In the rows, zero is written as 128.
The rows of X fall into 4 groups, and each row is roughly a mix of its group's hidden directions.
X, 139 rows:
[[130  73 120 157 149  96 156  98 113 129]
 [160 152 160 120 175 130  87 112 122 109]
 [116 124  95  92 132 172  88 135 160 136]
 [ 62 132 162 148 135 115 107 118 107 115]
 [123  82 179 105 133 121  93 127 137 103]
 [ 98 127 140 144 135 116 140  54 119 122]
 [166 116 125  62  98 115 123 114 123 131]
 [ 94 142 123 180 167  98 148 147 126 127]
 [ 92 109 165  92 107 123 155 124 131  86]
 [107 169 137 161 105  93 110 153 163 135]
 [102 145 123  92 149  83 156  96 110 110]
 [108 136 148 168 152 187 134 153 130 134]
 [126 131 123  94 107 153 131 128 194 152]
 [105 133 139 175 173 150 126  96 100 123]
 [ 73 141 116 158 141 127  97 146 139  90]
 [115 134 174 118 137 123 120 113 194 114]
 [161 168 143 130  88 113 170 140 146 146]
 [130 121 119  98  87 183 103 108 149 120]
 [110 105 168 102  79 111 133 147 115  98]
 [123 145 126 122 185 132 100  91 135  90]
 [109 167 141  93  84 137 156 134 158 146]
 [193 135  96 105 113 142 146 144 144 141]
 [101 151  89  88 119  96 113 152 159 137]
 [112 183 170  99 129 142 123 153 116 107]
 [172 100  73 111 117 143 136 134 145 150]
 [129 108  54 125 145 148 109 116 122 141]
 [126  97  80 169 136 132 113 160  98 137]
 [119 158 148  77 112 122 128 114 180 122]
 [110 141 151 171 173 150 121  88 111 130]
 [131  74 122 151 120 115 124 145  72 137]
 [103 126 103 156 110 123 197 121 122 131]
 [168 120 105 154 105  99 177 120 131 153]
 [141 143 152 170 136 109 185 120 100 123]
 [147 150  84 158 172 143 118 109 140 157]
 [109 108 176 102  88 111 141 146 115  97]
 [ 91 158 121 108 108 127 122 122 188 107]
 [134 116 110 103  88 106 172 161 109 101]
 [133 165 172  89 117 128 133  99 164 116]
 [177 136 145 150 113 130 148 151 116 180]
 [103 106 167  97  91 115 140 139 110  88]
 [145 131 130  73  84 100 147 147 149 117]
 [121 145 164 158 169 158 119  86 126 144]
 [104 111 115 105 157 164  79 108 152 115]
 [128 126 102  70 101 102 123 158 158 124]
 [142  85 141 118  97 146 169 131 117  85]
 [153 151 188 110 125 138 122  89 152 124]
 [147 157  96 139 112 165 138 181 147 134]
 [138 116  96 127 171 158  74 126 120 110]
 [150 143  91 118 105  66 144 105 130 129]
 [ 82 157 154 108 126 150 105 121 174 129]
 [100 148 122 190 162 109 146 148 126 127]
 [107 105 120 140  85 125 185 145 130 153]
 [135  99 118 171 120 125 156 139  73 109]
 [135  80 105 177 136 141 128 143  89 130]
 [144 106 187 120 154 163 134 128 101 146]
 [119 157 142  91 137 132  94 109 183 137]
 [109 127 116 110  93 163 114  70 146 114]
 [ 82 116 137  83 146 158  94 139 121 110]
 [177 109  92 153 107 109 160 121 136 154]
 [138 127 145 155 166  74 153 145 104 144]
 [138  85 115 119  82 124 170 153 120 103]
 [101  92 102 122 170 146  86 117 111 112]
 [ 91 185 161 127 106 114 158 130 127 132]
 [182 103 145  99 108 122 141 100 116 160]
 [168 129 107 141 111 100 184 128 102 141]
 [111 106 176 102  82 112 142 151 119 109]
 [141 123 129  67  92 118 136 145 158 104]
 [175 117  97  91 120 156 131 137 166 142]
 [136 147 177 105 133 155 119  89 165 115]
 [145 147 106 131 114 168 121 191 146 129]
 [145 116  81 133 118 139 136 138  64 141]
 [157 159 151 124  93 111 179 142 147 145]
 [ 85 140  76 115  94 136 146 129 155 124]
 [100  98 173  98 153 125  99 110 107 108]
 [ 96 132 136 164 160  83 148  94 114 125]
 [ 87 166 116 158 163 104 159 128 119 112]
 [128 148 134 158 169  87 157 162 106 134]
 [183 120  83 100 127 152 135 134 150 140]
 [126 100 123 155 169 168  84 115 137 143]
 [101 167  89 129 128  91 128 155 128 166]
 [ 99 103 177 120 129 114 118 122 180 111]
 [ 97 123 141 152 147  96 142  66 116 124]
 [147 128 109  96  77 103 147 169 128 109]
 [ 94 109 169 118  96 101 104 147 156 108]
 [158 147 115 163 163 136 126 127 149 181]
 [154 129 113  92  75 103 131 165 145 119]
 [123 107  93 179 151 128 114 145  89 149]
 [120 135 106  98  88 178 108 109 152 111]
 [164 143 127 138 181 147 155  97 101 130]
 [106 122  90  94 140 145  71 126 151 123]
 [182 107 135  85 101 119 137 106 121 153]
 [128 107 136  96 149 133 105 115  79  82]
 [125 104 155 112 125 112 126  56 113 130]
 [ 97 101  97 133 163 146  79 118 109 116]
 [133 136 138 158 166  72 153 148 105 138]
 [140 139 128 133 191 147 161  90 124 125]
 [125  71  73 134 138 132 121 112 136 148]
 [104 109 167 101  86 111 141 142 112  91]
 [147 141  98 106 108 156 121 142 183 158]
 [105 119  73 155 152 117  99 154 111 147]
 [162 101  77 145 101 117 152 125 135 161]
 [110 115 164 141 143 190 102 150 126 121]
 [ 94 123  70 149 153 112 105 152 112 139]
 [ 79 119 132  83 148 158  96 134 118 108]
 [135 156 197 129 101 111 150 130 139 117]
 [108 114  78 154 156 116  93 150 113 152]
 [162 137 145 157 109  89 180 128 113 136]
 [ 91 165 163 107 144 150  91 139 125 103]
 [107 124 103 146  74 122 171 148 139 151]
 [124 138 161 170 168 148 117  86 109 130]
 [135 181 189 132 120 122 128 142 131 109]
 [144 159 151  91  86  97 163 132 134 118]
 [103 134 118 116 173 130  97  94 144  83]
 [101 152  95  81 130  94 118 149 154 145]
 [152 162  80 141 133 139 146 135  83 151]
 [119 121 123 118  97 162 128  60 143 127]
 [150 114 134  83  78 109 154 146 142 105]
 [ 75 154 112 161 148 139 119 155 140  98]
 [109 102 166 117  98 100  88 148 123  97]
 [ 81 177 159 115  99 132 134 121 152 134]
 [124 123 112 190 157 142 116 131  95 157]
 [133 140 156 141 100  90 187 138 116 139]
 [143 160  89 154 126 141 158 131 148 176]
 [155  86  78 104 128 151 122 126 157 147]
 [ 93 119 146 118  95 111  97 142 182 117]
 [115 155 161 128 162 147 101  84 159 141]
 [ 84 145  80 118  92 134 150 127 157 122]
 [166 148 140 118 130 177 149 171 116 146]
 [109 168 129 153 176 126  93 108 120 154]
 [119 180  93 143 143 105 171 147 125 121]
 [106  92 157 131 157  77  99 129 114 119]
 [104 171 169 120  88 113 159 143 131 137]
 [ 90 101 164 153 145 102 124 108  92 105]
 [132 165 111  76 121 128 167  96 116 119]
 [141 121 118 119  90 120  83 170  92 144]
 [115 102  77 161 149 129  97 154 111 146]
 [129  92 102 152 106 127 168 157  89 111]
 [126  67 162  98 146 147 140 107 137 117]
 [132 111 152 183 152 155 141 101  93 130]]

One row of each group comes first, with its name. Which group is each row after those in?
[ 95 179  84 133 130 120 142 146 137  97]  <54>
[125 155 132  79 128 120  94 123 180 136]  <107>
[176  78  99 129 148 117 150 128 106 126]  <15>
[154 137 164 166 124 111 179 135 102 142]  <31>

[149 154 129 135 189 146 151  90 136 127]  <31>
[112 151 121 184 158 137 151 170 130 135]  <54>
[ 88 103 125 127 164 145  78 116 110 105]  <15>
[ 99 113 139 159 158  71 135 100 118 128]  <54>
[175 140 158 129 179 136 117 107 101 119]  <31>
[170 136 127 109 130  97 178 108 109 158]  <54>
[117 164 145 139 174 135  91  99 139 160]  <107>
[154 102 163 151 144 171  99  97 134 114]  <107>
[102 104 161 101 154  94  93 128 107 101]  <54>
[ 94 114  71 151 153 119 106 151 118 146]  <107>
[ 96 167  86 130 134  92 138 155 111 149]  <107>
[170 140  98 157 141 139 108 136 133 182]  <31>
